In the data rows, the value 500 means zero.
Some points, each followed by its number:
[438 584 577 540 610 431 446 552] 0
[463 476 452 405 423 475 431 440] 1
[592 495 669 472 495 599 536 469] 2
[480 603 586 582 619 448 505 565] 3
[398 595 412 537 648 441 447 493] 4
[585 333 564 515 261 521 631 546] 5
[695 481 748 563 427 485 638 588] 6
[638 466 873 524 453 550 551 437] 7
[430 439 336 449 467 508 446 448] 8
[354 579 368 523 613 465 406 479] 9
[663 581 856 454 579 732 552 433] 10
[504 566 374 419 649 580 402 420] 11
[323 529 149 393 471 516 375 451] 12
[660 388 663 608 454 382 674 612] 13
[567 349 366 447 324 542 571 502] 14
[518 447 491 459 465 533 485 451] 15
[520 361 487 465 293 442 545 556] 16
[599 406 702 536 357 516 599 512] 17
[433 592 533 596 647 386 488 591] 18
[598 251 485 516 146 431 681 666] 19
[683 511 634 473 491 584 562 495] 20
[486 575 429 471 589 534 450 489] 21
[622 493 668 601 559 475 600 542] 22
[598 445 587 511 604 494 483 487] 23
[506 541 488 576 573 429 523 534] 24
[472 462 461 424 482 545 436 414] 25
[634 478 617 473 489 539 542 487] 26
[762 475 870 536 491 468 606 569] 27
[529 466 519 481 477 517 502 473] 28
[541 377 503 482 420 456 544 485] 29
[554 676 935 683 639 517 585 549] 30
[816 520 918 601 477 527 704 636] 31
[718 472 826 522 488 503 594 521] 32
[285 522 104 418 500 531 369 465] 33
[597 379 673 474 373 529 548 466] 34
[492 329 312 444 278 527 557 536] 35
[455 466 475 516 695 454 414 367] 36
[704 257 805 532 066 592 754 561] 37
[473 408 496 461 498 461 490 416] 38
[490 490 256 397 611 506 406 383] 39
[503 452 559 491 438 539 520 443] 40
[481 595 578 553 607 545 538 517] 41
[500 495 312 400 476 589 455 471] 42
[702 537 700 461 542 589 539 482] 43
[550 479 590 506 410 478 547 535] 44
[563 541 530 407 533 610 458 433] 45
[431 659 199 424 719 606 367 461] 46
[593 398 701 502 392 502 556 480] 47
[523 113 550 390 055 469 530 430] 48
[426 531 488 439 625 465 376 437] 49
[350 510 172 382 428 549 399 452] 50
[432 734 549 497 906 402 311 447] 51
New points follow, each followed by the number of its nearest point above by angle.
[572 368 470 477 475 493 518 489] 29
[597 622 887 658 550 510 615 589] 30
[407 795 483 518 761 487 380 527] 51
[445 601 475 524 501 450 486 565] 18
[649 596 929 669 610 491 618 549] 30
[434 397 311 421 426 514 446 440] 8
[594 319 318 430 294 553 582 502] 14
[434 786 655 602 836 726 531 506] 41
[147 786 000 543 753 492 355 608] 9
[834 250 999 756 446 282 764 541] 13
[547 710 911 709 656 517 580 572] 30
[531 592 678 584 575 507 534 526] 30
[573 374 544 493 450 446 538 487] 29
[716 339 996 599 005 328 767 721] 44
[442 440 362 424 338 491 478 483] 35
[670 205 646 516 203 444 685 557] 5
[472 584 741 501 864 351 349 324] 51
[335 599 362 497 537 486 406 502] 9
[449 453 465 449 371 463 471 462] 1
[452 596 464 499 647 569 466 469] 21
[454 635 230 462 655 506 403 463] 46
[333 554 402 500 524 447 406 471] 9
[511 633 692 588 611 511 520 513] 30
[373 388 239 418 435 513 413 415] 8
[689 431 859 452 414 663 602 458] 2
[593 318 558 521 400 391 579 527] 29
[585 377 666 462 384 532 521 452] 34
[238 818 350 569 976 380 291 482] 4
[546 589 697 580 564 506 545 523] 30
[369 224 107 329 279 528 389 380] 8
[481 538 628 510 659 424 437 430] 51
[491 471 493 488 465 533 504 475] 15
[500 490 517 496 484 512 502 482] 40
[553 338 504 498 402 431 556 489] 29
[289 264 012 320 321 536 354 360] 8
[499 606 592 551 571 547 507 495] 41
[413 611 538 546 652 423 428 535] 0
[576 502 599 533 465 493 559 544] 6
[471 605 501 506 679 462 425 484] 51
[471 531 534 510 555 459 464 523] 0
[475 405 412 446 368 473 495 516] 35
[471 417 450 372 463 578 400 353] 25
[455 414 343 452 434 474 493 484] 8
[720 447 999 747 262 464 824 760] 6
[663 427 562 562 386 469 656 599] 13
[589 382 424 399 510 539 485 375] 15
[371 223 263 365 000 511 519 471] 35
[503 463 487 544 448 472 545 579] 19
[361 595 341 623 727 438 463 531] 4
[830 293 999 633 219 474 796 588] 17
[528 650 637 590 624 481 531 593] 3
[669 451 873 690 333 457 746 696] 6
[626 509 475 569 481 427 567 602] 13
[678 444 812 496 277 453 632 567] 44
[899 301 810 428 372 621 658 436] 26
[451 575 557 538 595 449 463 538] 0
[375 471 150 408 125 553 521 613] 35
[430 374 283 387 366 530 444 446] 8
[493 543 442 447 602 566 455 447] 11
[460 262 146 415 192 554 587 523] 35
[494 678 355 428 690 579 414 458] 21
[606 317 351 451 289 538 602 509] 14
[521 438 499 437 439 549 485 441] 15
[356 763 693 567 860 470 329 414] 51
[549 613 781 607 576 529 550 521] 30
[518 566 443 634 637 361 551 546] 24
[769 360 716 443 436 591 593 448] 26
[574 512 477 491 474 523 525 560] 20
[606 357 427 454 323 525 589 521] 14
[531 629 733 606 594 517 543 524] 30
[520 599 444 515 572 554 511 571] 21
[508 616 613 535 628 622 526 496] 41
[620 565 630 507 660 495 502 505] 23
[511 426 583 554 499 424 520 489] 13
[516 533 450 483 470 571 525 504] 42
[568 514 411 446 412 566 548 557] 14
[516 350 501 376 359 593 451 370] 15
[460 471 547 466 557 428 414 502] 49
[471 273 417 481 383 422 556 406] 29
[438 571 554 537 588 450 452 532] 0
[527 375 508 394 462 527 451 351] 15
[516 492 372 427 552 520 447 414] 39
[473 469 374 445 386 502 499 518] 35
[634 465 848 680 346 456 710 686] 6
[441 380 379 375 458 531 417 354] 25
[602 365 628 476 547 519 487 436] 23
[444 657 236 411 680 588 388 466] 46
[534 311 657 435 273 446 492 407] 48
[506 537 451 446 596 559 454 438] 11
[542 606 710 604 556 496 552 574] 30
[594 736 925 711 669 517 589 624] 30
[453 404 420 474 341 502 500 513] 35
[653 386 731 564 332 500 659 559] 17
[367 391 173 388 466 521 380 393] 8
[381 360 356 437 435 481 390 456] 8
[349 541 432 506 485 446 420 500] 9
[457 699 636 550 766 712 515 467] 41
[668 358 754 555 316 495 663 554] 17
[522 572 484 623 618 391 553 547] 24
[459 478 522 489 536 455 445 478] 49
[533 553 712 554 530 487 521 525] 30
[539 593 652 645 623 472 552 662] 3
[574 484 678 601 417 482 625 598] 6
[437 510 457 452 572 476 401 485] 49
[576 493 580 569 475 453 597 608] 13
[547 510 535 486 564 510 486 476] 23
[547 671 513 471 585 588 469 503] 21
[626 474 679 530 432 492 589 542] 6
[429 609 468 465 488 484 450 488] 9
[564 380 534 495 427 463 548 487] 29
[455 496 586 546 432 437 506 538] 44
[460 501 477 512 466 509 508 533] 35
[446 620 497 533 758 491 404 463] 51
[483 549 376 403 626 639 424 409] 11
